One vector is turned by the same rotation once a tick. Each row is the vector after some number of ticks, and that number follows the row.
The counts run from 0 to 1012.
113	110	149	114	99	130	141	115	124	122	150	128	97	153	116	118	115	125	117	76	144	96	140	130	127	103	158	125	147	119	84	119	112	144	136	119	141	91	107	117	128	94	130	134	94	94	92	107	96 -> 748
115	122	144	117	102	132	116	129	122	125	152	115	100	154	126	120	123	138	123	70	150	108	142	137	115	99	157	133	135	136	74	108	115	135	141	119	130	128	115	123	118	104	140	119	108	117	71	101	75 -> 332
115	88	135	109	94	139	126	100	124	131	140	140	112	128	150	122	129	103	90	82	147	102	149	130	133	95	148	125	140	118	98	123	107	134	109	112	143	104	92	121	135	122	122	135	95	94	93	107	95 -> 647
122	111	137	126	112	124	131	118	128	133	157	125	101	132	124	140	118	131	93	71	135	113	138	154	138	95	161	129	135	135	82	113	117	116	136	129	151	95	104	124	121	116	124	128	101	104	89	104	72 -> 602
113	94	137	120	116	156	124	123	130	122	142	138	105	149	144	117	139	123	83	82	156	104	139	144	119	78	147	140	129	121	101	117	107	146	116	125	136	127	97	130	133	118	111	124	114	112	90	114	68 -> 354
127	114	137	127	94	129	114	111	121	122	148	120	105	142	128	132	119	130	115	69	143	116	146	154	125	114	163	130	136	147	77	110	118	125	129	128	146	121	109	117	144	131	132	122	102	121	75	78	83 -> 339
123	88	132	125	112	131	122	105	121	132	146	128	116	128	135	132	130	105	88	77	145	110	153	151	132	90	148	143	127	134	97	110	103	143	122	125	147	93	90	122	143	125	123	130	102	105	87	107	92 -> 497
114	102	123	110	109	142	111	123	126	130	151	134	113	136	155	137	140	98	93	73	159	115	143	131	121	86	139	137	123	139	87	110	101	134	127	117	129	143	104	132	118	120	114	122	115	109	78	110	82 -> 431
113	114	140	121	99	130	117	118	129	116	138	126	97	139	128	128	111	140	107	79	148	123	139	141	124	95	160	110	147	117	83	127	114	121	124	113	148	113	103	117	111	123	124	131	105	100	72	107	76 -> 453
119	121	144	115	98	127	113	120	120	125	150	118	105	151	133	114	126	131	121	71	154	107	148	130	110	105	147	133	140	128	75	103	112	137	130	114	124	135	111	119	124	108	138	116	106	115	69	96	88 -> 559
112	106	147	118	98	128	136	105	130	131	152	127	105	149	124	116	118	111	109	61	142	100	146	137	136	114	147	144	144	125	85	89	114	143	126	124	129	97	102	124	145	101	130	123	103	119	101	93	98 -> 144
122	109	140	122	111	127	133	120	127	141	155	128	103	131	123	138	117	130	94	72	131	109	140	153	134	95	159	133	137	138	80	108	120	118	134	125	147	93	100	126	121	113	132	131	103	109	91	106	73 -> 601
123	99	132	126	107	142	109	127	122	118	143	129	110	131	134	143	117	123	110	87	161	124	154	144	125	94	165	126	133	147	83	135	108	136	139	132	140	128	103	122	131	139	121	130	111	104	68	98	69 -> 461
116	106	132	105	94	137	132	122	122	141	156	136	111	143	134	140	132	99	116	72	141	94	146	130	123	116	150	131	136	158	71	105	117	138	140	120	131	117	109	132	133	97	135	134	99	109	90	97	96 -> 893
118	119	131	112	103	130	126	120	124	121	153	132	104	151	140	136	139	120	104	73	153	107	137	131	108	107	135	124	146	117	73	102	107	124	125	113	128	136	109	117	113	106	110	117	103	96	76	96	93 -> 782
116	116	153	126	100	139	126	116	132	121	148	128	102	157	128	110	120	143	110	70	151	107	144	141	122	110	152	136	154	110	80	100	121	131	121	123	123	125	107	120	135	114	123	117	110	116	86	89	76 -> 710
116	112	143	128	101	123	130	98	128	121	151	125	95	140	132	120	115	120	97	68	147	114	135	137	142	98	150	128	146	102	93	111	106	126	122	120	143	98	103	111	126	118	113	123	95	95	92	100	96 -> 151
102	105	131	113	97	141	112	118	136	117	142	130	92	141	147	129	111	110	104	67	154	130	131	130	141	84	163	117	130	129	98	128	106	132	124	121	148	128	112	127	117	125	112	126	110	115	90	108	72 -> 803
128	101	138	131	118	129	114	116	122	134	151	125	115	127	137	131	128	123	84	76	151	116	151	149	132	84	149	148	130	126	90	110	105	129	127	130	133	115	94	121	130	136	120	120	109	105	79	104	72 -> 6
98	107	136	111	96	147	113	119	137	119	143	130	93	142	148	122	111	112	106	67	155	125	131	127	141	82	165	121	132	127	99	128	107	135	124	120	140	134	113	128	117	124	115	127	112	118	93	109	70 -> 804
112	115	142	115	94	124	105	102	125	129	146	116	99	133	144	111	115	120	107	59	144	117	141	132	135	92	154	129	134	120	91	106	107	126	116	109	140	116	109	120	118	121	137	118	101	117	81	104	89 -> 77
101	101	142	111	103	150	145	128	139	125	148	139	92	160	126	123	118	114	103	71	145	103	132	133	135	95	163	132	138	132	93	114	116	151	133	129	140	105	109	134	134	93	116	133	111	118	108	112	76 -> 248
124	92	138	123	102	151	127	112	123	126	143	141	107	136	134	131	126	126	96	86	138	103	145	154	131	99	167	125	136	142	94	130	121	136	120	130	159	104	99	122	150	128	125	138	94	108	93	96	75 -> 119
98	96	145	112	100	149	143	121	141	122	145	141	98	157	128	122	114	103	103	70	152	106	137	128	138	99	153	133	145	123	96	110	110	155	128	129	132	105	102	134	135	100	110	134	114	110	109	111	87 -> 21
110	109	133	102	101	149	129	125	125	127	150	135	101	158	145	121	146	120	106	77	144	90	132	127	103	94	142	125	131	132	83	111	113	141	125	109	136	128	110	128	119	89	125	129	101	109	88	113	86 -> 552
115	93	137	112	94	143	111	103	128	132	134	134	111	128	149	117	121	115	95	70	136	110	148	147	136	95	156	129	133	138	97	111	116	132	103	116	148	110	93	128	138	131	137	128	106	125	89	102	80 -> 571
124	96	139	132	105	148	131	114	123	113	152	135	105	146	132	132	123	118	106	87	162	110	143	141	136	99	166	132	138	131	93	140	109	144	141	143	145	125	109	119	149	137	105	128	98	95	93	89	78 -> 613
112	118	134	117	104	134	125	124	136	129	154	135	104	147	136	142	123	125	100	63	145	119	136	146	124	108	144	131	147	129	72	93	121	111	121	124	128	135	108	128	116	114	113	116	115	117	86	92	73 -> 933
110	107	136	106	108	136	133	124	126	138	159	126	102	150	134	126	134	100	110	69	147	93	137	123	127	91	151	139	125	144	85	108	105	152	147	121	135	109	113	133	124	86	131	129	102	110	97	117	92 -> 400
107	88	141	107	93	161	118	121	131	125	136	149	112	137	153	124	124	111	104	83	160	110	153	130	128	101	154	125	144	133	91	125	116	144	112	120	127	137	97	134	138	128	121	135	116	111	91	101	73 -> 89
121	106	154	122	100	125	132	111	127	143	156	127	114	132	131	119	116	118	105	68	149	102	159	131	141	113	150	150	152	125	77	99	117	130	129	127	114	109	102	128	138	114	134	122	106	107	93	90	87 -> 863
119	106	136	119	104	143	149	119	127	124	156	140	103	156	122	142	132	120	103	76	136	96	134	150	122	116	150	129	144	140	78	105	124	136	131	131	147	102	105	124	144	100	115	131	97	106	100	92	86 -> 970
111	86	135	112	104	153	120	130	127	131	144	135	112	140	135	130	124	106	106	80	151	108	151	144	130	95	164	138	125	162	90	122	116	154	134	134	139	121	101	138	148	118	133	134	115	126	91	105	69 -> 467
